Each path is a new rotation, seen through one point. The rows after it are directions, each followed by how far the rotation turns it, in degrees a step (0 if it stays put).
Each turn is a multiple of 5 degrees from 10 to 175, or 0.
Each row of a path follows its step; steps can be skipped.

step 0: -18	7	6	-3	11	-2	10	-8	-6	-5	-4	-6	-8	-6	14	-14	-8	-10	2	4	16	9	4	4	5	-7	12	-9	-10	-7	0	12	-2	-16	5	10
step 1: 4	18	-1	2	4	0	-1	10	2	-1	-9	1	-7	0	16	-14	-1	-10	4	-3	15	-10	-4	14	-7	23	4	-12	-1	-4	1	14	-3	11	0	-8
step 2: 5	3	18	-14	4	4	-9	10	18	-2	5	-20	-9	-5	8	-8	1	-9	5	2	5	2	-1	14	-10	-7	2	-2	2	-14	-3	-5	-14	-7	8	-5
step 3: 0	-3	2	-12	-5	-15	16	10	-10	-4	2	-4	-18	-10	12	-10	13	8	-6	6	5	-5	-12	-2	-10	6	-3	-6	4	-18	-4	5	0	-10	2	-6
step 4: -12	4	-3	-5	17	-2	5	7	1	-12	9	-8	-12	-14	3	-22	14	-6	11	2	18	8	3	-6	6	3	9	-2	-11	5	-3	-7	0	-1	-4	-2
step 5: -6	12	3	-2	3	-18	-2	-15	7	0	-5	-16	-1	-10	10	-4	-3	7	17	-1	22	-9	-11	9	-5	15	2	-1	7	-3	5	3	-2	6	0	-6
step 6: 11	13	13	-11	-3	-1	-2	7	8	-6	-4	-21	-2	2	1	-9	5	-8	4	17	11	6	-13	-2	4	6	-11	-6	-7	-8	2	2	-14	-7	-11	10
step 7: -6	4	-4	3	3	1	9	19	7	-11	3	-13	-1	-4	19	-4	17	24	2	5	1	-6	-3	4	-2	8	-9	2	-4	-21	5	-1	-1	-2	-4	-3
step 8: 8	2	-1	-2	7	-2	8	-9	1	-20	13	-14	-13	-18	14	-5	5	-2	12	-14	9	-1	4	-3	9	-2	-14	-3	-3	1	-6	-5	1	-14	-3	5
step 9: -8	9	-1	-2	4	-2	7	-1	2	-7	4	-9	0	-1	11	-2	-8	7	11	-1	10	7	-14	-5	-13	28	3	-12	14	5	6	-6	8	-8	-14	6
Directions:
2	6	1	-2	1	5	-1	3	1	1	4	4	2	4	0	0	5	1	-6	0	4	2	2	-4	-1	5	3	-3	-2	1	-2	-3	1	2	-5	-2
135

step 0: -11	10	-11	9	6	-9	-10	-4	-7	-3	7	16	10	5	12	-5	-12	-1	1	3	-4	-7	8	11	-5	-8	4	9	3	-7	-7	9	5	11	10	-14
step 1: 0	10	1	3	7	-8	-2	8	-4	-3	-2	8	1	-8	-15	-4	-9	-20	-1	-1	-16	-1	5	8	-17	7	8	-7	5	-7	-9	6	-7	-7	-14	3
step 2: -5	6	13	9	-6	-13	-20	7	6	-7	-4	2	-14	-2	3	6	-7	-4	-17	-15	3	4	-11	4	-6	7	-6	8	6	3	-8	-11	3	3	-6	-4
step 3: -4	-2	-5	11	12	-2	-3	-11	1	-18	-2	7	-1	9	7	-20	-17	-4	-1	-9	4	-5	11	3	-3	-4	-2	7	0	7	-16	0	1	9	10	-8
step 4: 3	8	13	0	2	-1	4	-2	-14	-4	9	13	7	3	-14	-10	-13	-10	5	-13	-12	3	1	10	-10	3	-6	-3	7	-18	-5	8	9	1	-1	9
step 5: -14	14	10	15	-9	-7	-9	3	-3	-6	1	8	-12	-6	-2	9	-2	5	-9	-9	-10	4	-10	11	1	10	13	-2	-4	0	-12	7	4	-4	4	-13
step 6: -6	1	-3	-2	6	-4	-11	2	-8	-12	-9	0	-9	8	-4	-22	-2	-1	-5	-7	-4	-4	6	7	-7	4	-5	-6	-10	18	-19	-7	-11	-2	3	-2
step 7: 14	5	15	-2	-4	0	1	-6	-3	-2	2	0	-10	4	-10	-10	-17	-4	3	-15	-8	-6	-2	-11	-7	4	-13	3	-3	-10	-13	-7	16	5	8	8
step 8: -5	-2	1	13	0	3	1	-6	-16	-12	2	12	-2	-11	-1	6	2	10	0	-12	-9	6	-9	5	7	4	0	8	0	-7	-16	11	4	-3	22	-8
step 9: -8	8	-3	-11	8	0	-11	13	-10	0	5	5	-5	-5	-10	-16	2	13	2	-2	-4	1	8	13	-8	0	3	-16	-8	4	-17	5	3	-11	4	1
Directions:
3	8	3	0	-2	2	1	-4	0	-1	-2	1	-4	-5	-1	4	-3	0	4	-5	-1	0	-5	0	1	-1	-3	3	2	-1	7	-3	-2	-4	-3	0
125
5	-8	-4	2	5	-1	-1	0	3	-1	-2	-2	-3	-3	-1	2	-2	-3	-3	-6	1	0	-1	-6	0	2	-6	2	-2	2	-1	-2	2	1	0	0
80
-1	-4	5	-4	4	1	4	3	-3	2	0	-2	-2	3	0	7	0	1	2	-1	0	-9	3	2	0	2	2	2	4	4	2	1	0	0	1	-1
0
-1	-5	7	2	-4	-1	4	0	0	0	1	-3	-1	-2	-2	1	-1	0	-5	4	-4	0	-3	-3	3	3	0	1	4	-8	-3	-2	1	-1	-4	2
125
0	3	-4	-2	3	0	1	5	-2	-2	-5	-3	-1	-3	1	4	3	1	-3	-1	2	3	-2	5	1	5	3	-7	1	0	-2	-2	4	-2	-5	-1
95

step 0: 10	-20	2	14	-2	-6	-9	7	3	2	1	0	15	6	5	3	19	-4	3	-4	-6	-7	2	-18	0	7	-19	1	5	1	-8	-3	7	0	-6	-1
step 1: 5	2	10	16	5	-4	5	-8	9	9	2	-15	5	5	2	9	0	-9	4	12	13	-12	9	-12	-10	11	2	1	-5	-13	-10	-5	-1	11	-2	-12
step 2: 11	-15	11	4	-2	-1	2	-6	-6	12	17	5	2	-13	-4	12	-8	-6	4	9	0	13	-8	2	-8	22	-8	0	-2	-7	0	8	10	6	3	-1
step 3: 5	8	-5	4	4	-1	3	-3	15	1	5	9	3	-7	-3	5	6	-21	24	3	11	9	-9	-5	3	8	-13	10	1	3	0	6	-7	0	-15	2
step 4: 10	5	-3	7	18	3	7	-3	0	3	6	-5	13	10	-6	-2	-11	5	4	6	-2	5	-16	1	-6	17	5	14	-4	7	3	-14	1	-7	-16	-6
step 5: -15	-10	4	-5	-8	5	-3	-3	2	16	1	-15	-3	-10	-1	-1	0	-1	18	6	-1	-2	-19	3	-4	10	4	9	-4	9	2	-4	-4	-20	-2	-10
step 6: -7	-9	-22	-5	7	16	2	-5	10	1	11	-10	-1	3	8	17	3	-2	4	-7	2	1	-3	10	10	6	6	11	-12	7	-10	8	7	-6	-9	4
step 7: 7	-9	-23	-5	-5	7	-4	-6	-1	-2	9	-12	10	6	-5	-1	-7	17	15	2	2	-17	-2	7	-7	2	-13	-7	6	6	0	-5	-7	-3	-5	5
step 8: -2	-10	6	-11	5	11	-10	14	-8	16	7	-5	9	8	9	6	-10	7	18	-1	4	-4	15	-6	1	-7	0	1	-11	-7	-8	0	-13	-6	-7	0
step 9: -1	-10	-6	-1	2	15	-5	-6	14	5	2	1	0	5	4	-3	-10	0	4	-3	-24	-3	15	-16	-13	10	-5	-2	-1	-6	-11	12	2	-7	2	9
Directions:
5	1	-1	7	5	3	2	-3	4	-2	-2	-2	-2	4	0	-2	-2	0	0	2	1	-4	4	8	-2	3	1	-4	3	1	1	-4	0	-1	2	0
125
-2	-1	4	-3	2	-4	2	-2	2	0	5	0	-2	3	-4	-5	-1	-3	0	5	-2	4	1	1	3	2	3	2	3	9	0	1	-3	3	-2	2
45
0	-1	-1	4	-2	1	-2	3	2	6	-7	-3	1	4	-2	-3	6	0	-3	0	-4	2	-1	-3	-1	5	6	1	-3	0	1	1	-4	0	1	1
80
2	-4	7	0	-3	2	-5	2	-5	4	1	2	3	-3	-4	2	2	-1	1	0	-1	1	0	9	1	-2	0	-3	2	1	2	0	-4	-3	1	-4
130
-6	-3	-5	1	1	-3	1	-1	-2	5	-5	-1	3	4	-1	1	-2	3	1	0	1	-4	1	2	7	-2	-2	2	1	5	3	3	6	-1	2	-2
45

step 0: -7	-20	7	-15	9	13	-1	14	6	-1	1	-3	-19	17	10	2	0	13	-6	-2	-1	8	0	-7	-8	9	12	5	3	-2	-1	4	-1	4	14	-6
step 1: -9	-2	20	-10	20	-2	14	6	6	-6	7	-12	-8	14	10	-5	8	-6	4	9	-14	4	13	-5	-3	11	6	5	-10	-10	0	2	4	-5	5	0
step 2: -1	8	-4	-13	20	3	2	-2	8	-16	-17	-5	-6	9	-7	-13	4	-4	-8	17	-17	6	-3	4	-4	9	13	-6	-6	-2	-2	3	-4	9	7	3
step 3: -7	11	1	4	1	11	-6	3	-1	-7	-11	1	-22	6	2	12	3	2	-9	3	-16	7	-4	-10	0	25	12	3	-1	-5	7	5	-5	11	14	0
step 4: -4	-9	10	-1	9	7	4	3	-4	3	-11	2	-18	6	10	6	-8	12	-11	9	-14	0	11	-11	-16	12	13	-1	-3	-9	-4	12	6	-5	-9	-9
step 5: 4	-12	6	-12	19	7	9	7	0	-12	-1	-5	2	0	0	4	-10	1	-2	26	-3	3	12	-7	-3	10	12	-1	2	-11	2	6	7	-4	19	-1
step 6: -7	12	14	-11	11	4	10	7	-4	-7	-17	4	0	5	-2	4	6	-5	-3	14	-16	-8	3	12	3	18	7	6	6	8	0	8	0	-4	18	0
step 7: 2	8	-3	-11	4	0	-3	2	5	8	-18	2	-10	15	-1	-2	10	9	-13	11	-14	-1	1	-17	-5	16	-2	2	15	2	-4	13	5	9	11	-8
step 8: -8	4	4	3	-5	2	9	6	6	-10	4	-4	-17	5	-4	-1	-1	12	-10	14	0	8	5	-14	-5	21	1	-1	-4	-6	-4	17	12	-14	10	-13
step 9: -5	6	14	4	19	1	6	8	-2	-7	-7	-1	-9	-1	-1	1	-14	2	3	21	-4	15	7	7	-12	3	2	-3	5	1	-20	14	8	1	9	-6
Directions:
0	-2	-1	6	-1	3	-1	-4	0	2	3	3	-5	6	0	-3	1	4	-1	-3	7	-2	2	0	-3	4	3	-1	5	-3	3	3	2	0	-2	0
90
-4	-1	-3	-3	-7	2	-2	2	1	4	-2	0	-3	0	3	5	4	3	-4	-4	-3	2	0	-6	-2	-5	1	3	1	1	2	2	-1	-3	0	-2
95
-1	2	5	1	0	3	-1	-1	6	2	0	-4	8	2	-3	2	-2	0	-3	1	2	5	8	4	-3	-3	2	1	-1	-2	3	0	-3	-1	0	-3
90

step 0: -11	8	-1	-2	9	-7	5	-5	-3	-7	1	18	-1	8	3	4	-11	-1	-2	13	-9	14	17	15	-16	1	-2	-11	0	-4	9	-14	-1	10	19	-1
step 1: -2	5	-3	-4	-10	11	6	4	-1	-2	6	6	8	-9	8	-7	15	5	-2	-5	16	-15	-1	4	-2	3	-1	4	27	11	17	6	-12	15	-1	13
step 2: 5	5	-2	23	0	11	-12	5	9	3	12	8	-2	-1	-19	11	5	-20	-16	10	-14	-1	3	-3	5	9	-2	5	-11	10	7	-5	-1	-7	-6	8
step 3: 8	9	-6	0	-5	-3	-8	-9	-17	11	2	15	12	17	5	4	-13	-5	14	1	1	8	16	-4	-19	7	9	-5	3	-2	-4	-7	-14	10	4	-7
step 4: -3	11	-6	-3	3	-5	5	-10	-5	-14	0	5	2	-2	9	-3	9	-4	-7	9	15	7	6	10	12	-8	-6	-3	10	0	27	1	5	13	-18	14
step 5: -8	0	-4	34	-7	0	4	21	9	1	11	16	11	-8	-11	-1	5	-4	-2	1	-9	3	-3	11	-4	1	1	2	9	0	-8	6	-14	-2	-4	6
step 6: 2	7	-3	4	10	9	3	-3	-19	1	9	5	-3	1	-5	5	-18	-5	-10	5	-3	-5	22	-12	-7	9	6	5	-1	-2	15	-7	-7	10	22	-7
step 7: 0	11	8	-6	-2	0	-18	3	6	-8	3	10	4	3	13	-4	13	-9	10	3	16	-1	5	-1	-8	2	-7	-22	10	15	16	-5	-6	6	-8	10
step 8: 8	10	-14	14	-2	3	12	-5	0	13	2	11	7	0	-7	8	13	-4	-18	18	-13	2	-1	15	-1	-3	-9	10	7	12	-5	-1	-8	1	-16	-2
step 9: -2	-5	-3	12	-14	-3	0	-2	-4	3	6	8	5	11	-3	5	-11	-14	4	-5	-1	8	12	9	-7	15	17	7	1	-15	13	-7	0	16	18	13
Directions:
-1	-2	0	3	-1	-2	0	2	-4	5	4	-2	-4	5	-4	7	-6	-2	-3	1	2	1	-3	4	3	4	0	-3	-1	-1	-3	1	-3	-1	3	-2
115

step 0: -1	-7	17	-4	-18	16	-2	-4	4	-3	7	-7	11	9	13	16	-3	-4	3	5	5	-21	-5	-4	-2	-8	0	23	-1	4	5	-1	15	9	8	-9
step 1: -4	10	0	-1	3	2	6	-2	-21	-13	-19	-9	2	4	17	12	-13	13	-7	-3	-7	6	-8	10	-6	-10	3	-8	3	23	-5	-5	9	8	8	6
step 2: 5	-9	-9	12	6	-2	-4	-4	1	-24	6	-7	0	6	3	-14	2	10	-2	-7	-5	-18	15	0	-19	-3	4	9	-11	0	12	-9	-5	15	16	6
step 3: -19	-3	9	-1	7	-3	-14	-4	4	-10	6	1	7	11	9	28	11	7	9	8	-17	6	-2	5	-6	-2	5	1	-11	1	8	15	-3	-2	13	-7
step 4: 15	15	10	-12	-4	15	9	-6	-9	-6	7	-5	16	10	9	0	3	-2	-3	1	5	-1	-17	10	-6	10	4	14	-8	1	4	-10	5	-2	25	8
step 5: -9	8	-1	9	9	7	0	-3	-5	-13	-10	-3	-2	13	3	3	-13	-17	-4	3	2	2	12	4	-9	-21	-1	14	2	22	19	-1	14	6	3	-4
step 6: -1	8	12	-14	-10	-12	-1	2	1	-13	4	-5	6	-12	6	3	11	19	2	-11	-14	-11	3	-7	-16	-6	9	3	-5	16	6	3	6	22	5	1
step 7: -1	-13	-1	6	11	5	-12	-17	-6	-16	-4	3	10	7	4	5	-5	21	-4	9	7	-1	-10	14	5	-5	6	8	-16	-7	-2	10	13	12	16	-5
step 8: -5	0	6	0	8	23	9	8	3	-18	-1	8	9	20	9	9	12	-2	-8	-10	-9	-2	6	-1	-12	3	10	-8	-3	8	2	-13	8	-11	18	5
step 9: -6	14	-3	1	-2	5	-2	-7	5	-14	18	-15	-7	-2	9	9	-9	-9	3	9	-7	-24	-10	8	-4	-4	-8	11	-9	19	12	8	4	0	9	2
Directions:
7	-7	-1	-2	2	1	-2	-6	4	-1	6	-1	0	-2	0	0	-5	-2	-1	-1	4	-2	-2	-2	2	-5	-4	3	-1	1	2	0	-3	0	1	1
160
3	0	-2	2	1	-2	-3	4	3	-3	3	-4	-6	-1	-3	-4	5	-2	0	0	-4	-4	2	-1	-3	-2	4	-1	4	3	5	5	1	-4	-1	-2
110
3	-4	2	-2	8	-4	-2	-1	-1	1	-1	3	-4	-1	0	-1	3	6	-1	1	-5	1	3	0	-2	0	1	1	-7	-5	2	0	-1	4	-4	-1
85
-4	-1	-1	1	3	-2	-5	1	0	-1	1	1	6	-5	0	-2	-2	5	5	-5	2	2	2	-3	2	3	5	5	1	0	1	4	-5	-1	2	0
90

step 0: 7	-6	-5	-2	7	9	-6	-4	-3	17	-9	1	6	-11	-8	19	12	-6	5	11	-16	-9	-6	4	-15	-4	-3	5	-1	-4	-2	-18	15	8	-6	-6
step 1: -8	-11	6	6	-1	0	3	-2	-1	1	10	-6	-13	-2	-4	-10	-13	0	10	16	-15	-12	-5	9	-11	0	-5	1	-4	3	-7	-19	24	0	2	-5
step 2: -4	-4	-15	10	4	-1	0	6	-11	1	-3	5	3	1	9	0	4	7	7	1	-4	-3	-19	-2	-8	-12	-8	13	-9	-8	-8	-3	23	5	21	-5
step 3: 2	-10	-8	-1	2	0	0	8	-11	21	-11	-1	-12	-10	-8	-5	-3	-2	-7	15	-15	-1	-11	-11	11	-3	-9	1	7	-3	7	-3	16	8	4	-15
step 4: 6	-4	-11	-1	13	-5	-6	-3	-1	17	1	-6	-16	-9	-3	-15	-1	5	16	8	-6	-1	4	2	-5	2	9	-3	4	6	-7	5	21	7	19	8
step 5: 1	7	-12	-4	0	-4	-6	10	-21	-1	6	-5	-3	-17	-6	-1	2	-9	19	2	-1	1	-5	-4	-14	0	3	6	8	-13	-1	-4	5	14	15	-15
step 6: -4	-2	-14	2	-2	0	-8	1	0	-10	-12	-8	-2	-16	-10	0	-9	-11	5	9	-12	5	15	-7	14	-4	9	5	5	-3	-4	-9	26	5	4	-9
step 7: -3	0	-26	0	8	3	6	10	-6	4	-4	4	9	-4	4	3	-4	-5	25	16	-2	2	2	2	-5	9	3	-10	-2	6	-9	5	20	6	-6	1
step 8: -2	-16	-9	8	5	-4	-2	13	-7	0	0	5	4	-21	-16	10	-5	-13	3	12	-18	-5	5	6	-14	4	-9	5	-4	-12	-8	3	2	8	2	4
step 9: -2	1	3	6	1	-1	-5	0	-8	8	-13	-7	8	0	-10	9	-10	4	0	9	-4	-12	10	1	-9	-1	1	-3	-8	0	-13	-20	24	20	3	5
Directions:
-5	-1	0	2	2	-3	-3	6	-3	-3	4	-1	3	1	-2	0	0	0	1	-1	1	4	-1	3	2	-4	-4	3	1	-3	-4	-4	-7	2	6	3
115
2	5	1	-3	-1	1	2	2	-5	3	6	0	3	5	1	1	1	2	-1	1	-1	5	1	0	0	7	-5	-2	0	1	-1	-3	0	5	-2	-7
160
2	0	1	-1	4	5	2	2	2	3	2	-5	-5	-1	3	0	-3	4	1	-2	1	-1	-5	0	5	0	3	3	3	-2	0	3	-1	-1	7	-6
35
3	-2	-4	-3	6	1	-1	3	3	6	1	0	4	0	-2	1	2	-3	-2	5	0	3	-1	2	3	-1	-5	-3	1	2	4	4	0	-5	1	4
90
6	-6	6	-2	1	2	2	-1	1	4	-1	0	1	-5	-2	-1	2	-1	5	-5	0	-1	2	-2	-1	2	-2	-6	0	-3	-3	-4	-3	2	3	3
85
